Each named turn below is shown by a few rows before and after it. Which turns, in which order, take the first row of each later pair to the second? The first pair is answered.
Z:
-28, 60, -13, 69, 35, -112, 168, 154, 43, -111, 38, 91, -27, -54, -25, 87, 61 -> 56, 65, 73, -61, -146, 166, 35, -48, 5, -28, -7, 30, -15, 196, 63, 72, -2
12, 47, 41, -76, 128, 30, -21, -196, 105, 49, 0, -72, -44, 24, -63, 137, 115 -> -33, -13, -16, -95, 206, 20, -63, -165, 138, 23, 20, -44, -19, -38, -45, 95, 92
-229, -98, -94, -50, 342, -171, -62, -9, 32, -189, 41, 138, 57, -29, 214, -121, 51 -> -70, 203, 149, 126, 8, -193, 230, -42, -71, -167, -36, 14, -149, 127, 58, 132, 269
L:
9, -113, 132, -8, -101, 142, -197, 62, -39, 245, -35, 4, -31, 154, 156, 112, 74 -> -29, -158, 85, 48, 145, -79, -121, 176, 65, 148, 40, 96, -39, -23, 102, 168, 191
-35, -79, -39, -48, -35, 33, -21, 130, 17, -29, 33, 6, 78, 37, 94, -58, -75 -> -29, -97, -32, -44, -19, 15, -13, 139, 33, -34, 46, 23, 86, 19, 108, -64, -60
-43, -20, -44, -79, 74, -115, -14, -17, 47, 20, 10, 88, -23, -47, 24, -51, -8 -> -50, 33, -76, -97, -17, -69, -15, -46, 19, 21, -28, 58, -40, 7, 39, -85, -57
E:
19, 98, -161, -84, -154, -80, -40, 75, -12, -91, -73, -32, 51, 45, -15, -11, -246 -> 31, 67, -154, -128, -164, -11, -88, 29, 1, -69, -77, -34, 58, 82, 2, -28, -257
81, -153, 69, -58, 114, 138, -90, -8, 58, -73, -6, 136, 38, 123, 143, -94, 69 -> 115, -98, 125, -62, 96, 122, -22, -9, 84, -106, -13, 123, -5, 144, 126, -17, 149
23, 32, -66, -105, -106, 116, -145, -113, -7, 58, -51, -41, 73, 151, 60, -88, -169 -> 82, 66, 21, -106, -125, 131, -107, -159, 5, 50, -55, -61, 28, 220, 18, 16, -66
-31, -83, 67, 80, 220, -68, 0, -25, 65, 296, 199, -70, 60, -270, -96, 38, 133 -> -35, -86, 55, 80, 227, -56, -22, -17, 67, 283, 203, -65, 72, -272, -98, 16, 113
U:
-88, 163, -172, 105, -144, -163, 93, 79, -115, 1, -76, -97, -69, -129, -107, -120, -176 -> -111, -29, -211, 26, 3, -62, -96, 82, -59, 46, -15, -20, 55, -185, -23, -213, -257
94, 5, 138, 184, 109, -129, 94, 143, 39, -20, 101, 34, -23, -148, -115, 188, 181 -> 52, -164, 74, 29, 290, -6, -125, 43, 120, 14, 134, 101, 88, -144, -35, 87, 94
-98, -328, 66, 221, -77, 106, -83, 390, -124, 218, 196, 68, 176, -350, 55, -213, -262 -> -152, -50, -165, -350, 159, 267, -377, -453, 156, 114, -13, -68, 65, 97, -93, -146, -129
-54, -106, -69, 109, -16, -72, 51, 262, 15, 14, 21, -28, 82, -289, 59, -87, -168 -> -88, -47, -187, -192, 144, 41, -169, -158, 179, -22, -56, -77, 72, -73, 14, -87, -134
A:
38, 3, -36, -72, 91, 9, -145, -142, 50, -25, -1, -35, 56, 21, -74, 86, 9 -> 17, 58, -71, -51, 62, -15, -114, -165, 31, -16, -4, -64, 39, 3, -122, 75, -30
-76, -81, -167, 36, 91, 40, -83, 158, 31, 197, 116, 121, 86, -153, 8, -176, -180 -> -64, -94, -141, 40, 93, 65, -85, 170, 27, 193, 122, 135, 108, -152, 30, -172, -172
-147, -7, 51, 82, -18, 50, 216, 170, -60, -131, 17, 4, 71, 84, 90, -77, 74 -> -138, -19, 46, 89, -4, 57, 210, 169, -50, -140, -2, 9, 51, 96, 100, -98, 72
Pairs:
Each pair is two turns apart.
90, -30, 90, 149, -69, 8, 66, 146, -23, 37, 67, 35, 28, -51, -3, 34, 27 -> 20, -101, -31, -54, 89, 108, -144, -58, 55, 45, 49, 49, 101, 11, 39, -48, -38 -> E then U
69, -81, 122, 52, 81, 201, -124, 51, 98, 141, 149, 65, 61, -1, -21, -31, -1 -> 115, 60, 162, 14, 57, 171, -57, -63, 138, 99, 103, 33, -37, 96, -99, 79, 115 -> E then U
37, -17, 97, 71, -333, 255, -136, 29, -184, 249, -62, -45, 123, -27, 27, -123, -302 -> -48, -176, -18, 73, -53, 174, -225, 107, -93, 222, 7, 44, 213, -228, 24, -211, -325 -> Z then E
94, -85, 36, -76, -143, 210, -149, -87, -174, 182, -29, -46, 115, 61, 68, -29, -112 -> 106, 21, 41, -136, 154, 54, -103, -267, 10, 63, -33, -11, 2, 46, -94, 174, 176 -> L then U
-30, -82, 21, -35, -132, -107, 153, 197, 28, -278, 14, -6, -41, 143, 290, 23, 82 -> -30, -188, 3, -157, -21, -2, 0, 85, 92, -259, 15, 39, 19, 170, 346, -18, 68 -> U then E
-2, -82, -29, -17, -16, 176, -124, -282, -24, 28, -22, -22, 45, 7, -118, -44, -106 -> -115, 38, -163, 66, -31, -44, 33, -148, -57, -66, -67, -44, -5, -115, -171, -86, -162 -> Z then L
36, 126, -75, -150, 62, 122, -235, -370, 109, 114, -44, -107, -17, 101, -129, 23, 48 -> -52, 36, -172, -155, 281, -19, -234, -281, 188, 32, 13, -33, 16, -53, -145, 1, 48 -> E then Z
-52, 3, -43, -81, -39, -177, 176, 64, 21, -219, -15, 41, -25, 215, 102, 99, 85 -> -58, -90, -64, -65, -149, -94, 123, 144, -58, -169, -4, 50, 40, 208, 208, -7, -38 -> U then L
-9, -67, 121, -79, 92, -24, -24, -33, -82, -18, 94, -1, 1, -79, -111, 80, -46 -> -57, 30, 29, -91, -26, -46, 12, -50, -122, -63, 21, -60, -28, -23, -125, 34, -123 -> L then L
-26, 237, -39, -82, 60, -112, 186, -136, 47, -109, -147, -55, -233, 163, -80, 90, 156 -> -41, 109, -70, -240, 140, 38, -2, -236, 99, -79, -144, -24, -135, 261, 23, 1, 95 -> Z then E
-23, -70, -61, -45, -59, 116, -155, -94, -4, -72, 34, -143, -53, 156, 105, -110, 55 -> -124, -26, -196, 69, 59, -95, -65, 44, 1, -133, 44, -122, -94, -64, 9, -130, 43 -> A then Z
-2, -30, 3, 25, -122, -62, -73, 20, 18, 40, -3, -12, 125, -35, 98, 72, -79 -> -53, 2, -46, 6, -25, -157, -37, 10, 74, 6, -13, 9, 108, -84, 39, 80, -34 -> U then Z
-66, 104, 27, -27, 19, 55, -9, -209, 32, -38, -161, -88, -56, 112, -156, 104, 3 -> -106, -85, 0, -31, 236, 40, -124, -131, 103, -21, -81, 6, 40, -42, -113, 42, -1 -> L then Z
-68, 33, -247, -188, -12, -7, -82, -178, 54, -90, -15, -9, -56, 56, 65, -83, -83 -> 57, -46, -66, -180, 19, 135, -164, -241, 80, -7, 31, 22, -18, 115, 84, -4, 19 -> E then L
-24, 89, -167, -120, 108, -74, -69, -43, 48, -63, -143, -41, 69, 45, -47, -51, -57 -> -23, -30, -123, 18, 53, -89, -8, 188, -29, -27, -58, -6, 112, -81, 18, -88, -111 -> U then U
58, -11, 151, 79, -72, 212, -128, -217, 94, 164, -78, 39, -16, 45, -149, 105, -210 -> -146, 0, -115, 97, 115, -86, -44, -39, 135, 5, -74, 81, -9, -184, -205, -4, -314 -> Z then L
32, -7, 38, -144, 30, 65, -60, -70, 47, -66, 38, 95, 41, 74, 84, 33, 76 -> 6, 104, 43, -65, 5, -64, 82, 23, 33, -122, 49, 72, -21, 22, 30, 75, 129 -> L then U
14, -27, 37, -1, -126, 35, -13, 147, -96, -44, -34, 17, 65, 145, 150, 4, -73 -> 15, 11, 45, 78, -138, -56, 58, 200, -95, -69, -35, 7, 27, 87, 98, 29, -34 -> Z then Z
15, -53, -10, -278, 224, 144, -243, -362, 176, -16, -53, 39, 90, 150, 63, 53, 65 -> 142, 213, 158, -97, 5, -2, 56, -311, 94, -23, -85, -60, -100, 179, -98, 270, 269 -> Z then Z
90, -94, 12, 29, 210, 23, 40, -35, 72, -88, 51, 120, -52, 5, 2, 118, 106 -> 83, -73, 40, 78, 160, -3, 93, 31, 49, -71, 50, 129, -74, -20, -8, 132, 107 -> U then U
-98, 87, -210, -200, 187, -175, -37, -108, 73, -272, -63, -25, -1, 102, 43, -54, 59 -> 33, 131, -4, -158, -202, 41, 8, -87, -76, -154, -113, -111, -19, 312, 135, -9, 16 -> U then Z
-157, 206, -214, -46, -230, -92, 88, 58, -157, -120, -118, -118, -73, 50, 11, -166, -189 -> -191, 54, -288, -165, -79, -3, -85, -35, -87, -86, -77, -67, 8, 59, 75, -249, -251 -> U then U
-27, -46, -9, -8, -16, 26, -43, 14, -8, 27, -8, 33, 51, -14, 10, -19, -30 -> -51, -2, -47, -37, 38, -31, -7, -2, 39, -14, -25, 25, 25, -25, -30, -11, -19 -> U then Z
89, 232, 60, 61, 153, -3, -42, -241, 36, 153, -52, -111, -82, -164, -312, 124, 167 -> 1, 344, -40, 73, 12, -59, 21, -195, -41, 103, -103, -178, -119, -132, -315, 32, 37 -> E then L
88, 99, 120, 100, -240, -88, 60, 103, -2, 184, 0, -80, -58, 107, -89, 71, 36 -> 88, 30, 114, 181, -162, -150, 72, 201, 23, 194, 55, -41, -31, -14, -102, 67, 70 -> L then E
-161, 96, -122, 43, 257, -178, -25, -121, 87, 24, -40, -12, -1, -217, -258, 16, 21 -> -159, 165, -109, 199, -100, -151, 96, 89, -106, 79, -76, -96, -15, -215, -173, -86, -160 -> L then U
67, 32, -70, 9, 40, -152, -88, -200, 5, -43, -24, -94, -83, -75, -17, 52, 134 -> 146, -38, 48, 37, -167, 9, -110, -160, -89, 53, -1, -104, -48, 13, 79, 41, 71 -> U then Z
-25, 40, -23, -127, -117, 169, -46, -228, 40, 20, -72, -124, -120, 179, -10, -64, 2 -> 79, -56, 151, -54, 12, 166, -38, -187, 88, 47, 9, -74, -113, 119, -49, 70, 201 -> E then L
-70, -144, 6, -16, 33, -21, 87, 83, 77, -88, 152, 30, 155, -29, -37, -169, -34 -> -1, -111, 86, -70, -109, 126, 42, -34, 46, -26, 93, -8, 145, 139, -3, -129, -36 -> Z then Z
77, -142, -3, -64, -23, -25, 84, 88, -96, -88, -57, 14, -55, 103, 166, 9, -95 -> 111, -205, 20, -117, 59, 31, 18, 10, -55, -73, -48, 35, -42, 115, 173, 28, -57 -> U then L
142, 32, 198, -42, -87, 70, 49, -48, -45, -126, 61, -12, 51, 73, -24, 99, 169 -> 102, -162, 157, -20, 1, 82, -31, 78, -41, -97, 140, 79, 171, -49, 68, -16, 80 -> U then Z
-31, 117, 40, 113, -16, -86, 74, -116, 85, -31, -87, -74, -30, 32, -21, 154, 176 -> -67, 145, -9, 150, -64, -129, 103, -55, 42, -40, -107, -84, -23, -1, -26, 113, 105 -> L then E
14, -227, 72, 88, 120, 25, -15, 131, 49, 15, 186, 60, 101, -116, 83, -24, 22 -> 18, 19, 42, -93, 177, -4, -13, -206, 171, -62, 78, -36, -30, 100, -50, 119, 166 -> U then E
-81, -5, 248, -314, -121, 185, -12, -132, 55, -47, 59, -52, -61, 274, 103, -66, -126 -> -62, -155, 302, -105, 246, -72, 83, 107, 161, -81, 227, 93, -59, -88, -3, 59, 113 -> L then Z
20, 4, -49, -143, 72, 30, -17, -147, 54, -16, -59, -56, -80, 134, 38, 9, 68 -> 0, -50, -66, -66, 200, -74, 4, -59, 93, -35, -3, -5, -66, -5, -6, 29, 117 -> L then Z
-60, -39, -151, -163, 136, -155, -15, 5, 227, -342, -34, 34, 9, 134, 203, -24, 13 -> -111, 50, -186, -61, 96, -275, 107, 102, 172, -346, -46, -9, -36, 32, 127, -46, -23 -> L then Z
-57, 144, 122, 105, 48, -136, 122, 179, 1, -134, 144, 6, -185, -232, -146, -183, -19 -> -74, 209, 69, 25, -174, 16, 35, 56, -106, -63, 45, -83, -165, -80, -73, -321, -206 -> L then E
1, -198, 122, -79, -2, 69, -30, 19, 34, 47, 30, 69, 35, 9, 13, 112, 129 -> -6, -57, 107, -59, -26, -39, 84, -4, 30, -27, -2, 33, -50, 8, -65, 174, 199 -> U then E
22, -40, 116, 1, -205, 132, -26, 25, -74, 21, 36, -208, -1, 97, 115, 41, -55 -> -39, -114, 54, 70, 94, -131, 89, 181, 43, -113, 119, -111, -18, -118, 38, 103, 89 -> L then L
51, -102, -33, -12, 143, -108, 75, 89, 7, -107, -22, 15, 137, -41, 59, -93, 92 -> 38, 71, -68, -43, -72, -81, 130, 38, -68, -128, -110, -80, 91, 105, 52, -108, 34 -> L then Z
-32, 202, -153, -1, -176, 20, -85, -50, -5, 131, -97, -173, -188, -12, 37, -69, 130 -> 65, 109, 20, 44, -121, 99, -108, -50, 24, 205, -40, -126, -148, -54, 33, 22, 274 -> L then E
-101, 235, -145, -232, -231, 8, -73, -186, 19, -31, -94, -178, 64, 255, -52, -36, -127 -> -120, 13, -97, -90, -331, 50, -77, 130, -111, 38, -3, -105, 202, 109, 129, -180, -289 -> U then Z
-52, -40, -73, 31, -59, 30, -42, -14, 1, 57, -9, -85, 89, -39, 17, -123, -212 -> -13, 86, -56, -48, -75, 40, -26, -164, 45, 47, -69, -120, 9, 79, -38, -48, -123 -> U then E
2, 31, -5, -17, -124, -60, -10, -71, -102, 65, -19, -38, -5, -63, -20, -38, -73 -> 39, -22, 55, -20, -77, 5, -60, -142, -75, 99, 8, -16, 15, -55, -23, -17, -30 -> L then U
-121, 9, -223, -116, 26, -9, -148, 20, -19, -46, -40, 2, 67, -31, 27, -221, -201 -> 31, 194, 15, 51, -294, 82, 4, -8, -150, 69, -67, -116, -35, 83, -64, -70, -92 -> Z then L
-51, -70, 36, -153, -29, 50, 2, -46, 27, 6, 73, 93, 46, 173, 91, -101, 28 -> -84, -76, -9, -94, 94, -87, 46, 27, 59, -52, 101, 145, 38, 37, 35, -79, 78 -> E then Z
54, 0, -1, 132, 87, -175, 69, 112, 58, -18, 72, 29, -85, -157, -75, 104, 151 -> 179, -47, 153, 104, -199, 101, 3, 75, -27, 89, 63, -14, -36, 44, 64, 94, 77 -> Z then U
-112, 156, -59, -11, -70, -75, 153, -40, -11, -32, -63, -35, 1, 183, 32, -114, 38 -> -131, -85, -77, 15, 162, -36, 30, 40, 44, 47, 49, 76, 138, -17, 81, -187, 2 -> L then Z
264, 109, 102, 236, -76, 0, 143, 45, -74, -50, 44, -56, -182, -160, -10, 189, 52 -> 192, -233, -2, 138, 115, 132, -111, 121, -56, 9, 116, 56, 18, -251, 149, -4, -126 -> L then U
195, -294, 110, -21, 139, -53, -80, 205, 23, -160, 87, 124, 106, -13, 279, 73, 105 -> 50, 35, -144, -115, -201, -146, 31, 134, -100, -283, -117, -60, 11, 195, 262, -74, -127 -> L then L
7, 297, 17, 19, -28, -81, 79, -202, 26, 49, -87, -96, -174, -11, -217, 161, 52 -> -25, -75, 37, 197, -28, -18, -1, 207, -106, 178, 93, 63, 62, -285, -31, -38, -189 -> U then E
76, 112, 94, -276, 100, 157, -20, -236, 202, -85, 33, 4, -81, 234, 21, 98, 190 -> 82, -256, 167, -25, 115, 163, -16, 249, 89, 11, 218, 154, 124, -92, 192, -59, 22 -> U then U
-84, 80, -247, 42, -32, -69, 60, 16, -37, 14, -68, 32, -36, -87, -30, -116, -108 -> -15, -59, -130, -13, -36, 159, -107, -86, -38, 155, -37, 52, 67, -21, 50, -129, -124 -> E then L
-58, 191, 50, 38, -27, -107, 14, -55, -148, 116, -78, -32, -79, -20, -83, 6, -38 -> -31, 110, 35, -73, 12, 32, -127, -158, -112, 146, -69, -21, -36, 66, -25, -27, -65 -> Z then E
6, 10, 87, 45, -177, 12, -73, 90, -232, 113, 79, -80, 28, -38, 30, -48, -21 -> -15, -133, 53, -35, 133, 4, -202, 24, -101, 86, 143, 20, 68, -123, 27, -29, 72 -> U then L
-2, -60, 14, -69, -81, 5, 45, 165, -50, -39, -2, 17, 62, 46, 128, -74, 7 -> -44, 0, -43, -64, 52, -133, 80, 144, 25, -97, 3, 23, 28, -25, 26, -34, 75 -> U then Z
-34, 182, -48, -149, -162, 91, -50, -219, -17, 21, -204, -71, -34, 225, -97, -25, -68 -> -158, 223, -210, -31, 17, -207, 99, -19, 22, -110, -165, -38, -70, -31, -182, -54, -61 -> Z then U
-75, -6, 38, -175, 183, -37, -84, 44, 75, -21, 13, 126, 190, 75, 45, -109, 89 -> -108, 106, -43, -219, 41, -16, -54, -9, 32, -27, -56, 66, 178, 171, 41, -160, -11 -> L then L
29, -29, 65, -69, 198, 17, -159, -175, 122, 129, 69, 2, 43, -13, -87, 47, 39 -> 8, 37, 51, 59, 209, -151, -20, -66, 118, 61, 73, -4, 1, -136, -169, 71, 86 -> Z then E
-37, 111, -7, -31, 61, -61, 31, 82, 65, -59, 51, 164, -102, -59, 14, 80, 148 -> -83, 132, -91, -148, -66, 49, -65, -12, 16, -50, -32, 110, -71, 94, 92, -48, 3 -> L then Z
-91, 29, -124, -26, 11, 4, -21, 27, -10, -34, -32, 25, 42, -41, 59, -109, -156 -> -31, 157, -73, -23, -103, 5, 29, -89, -18, -32, -71, -26, -44, 64, 7, -14, -85 -> E then U
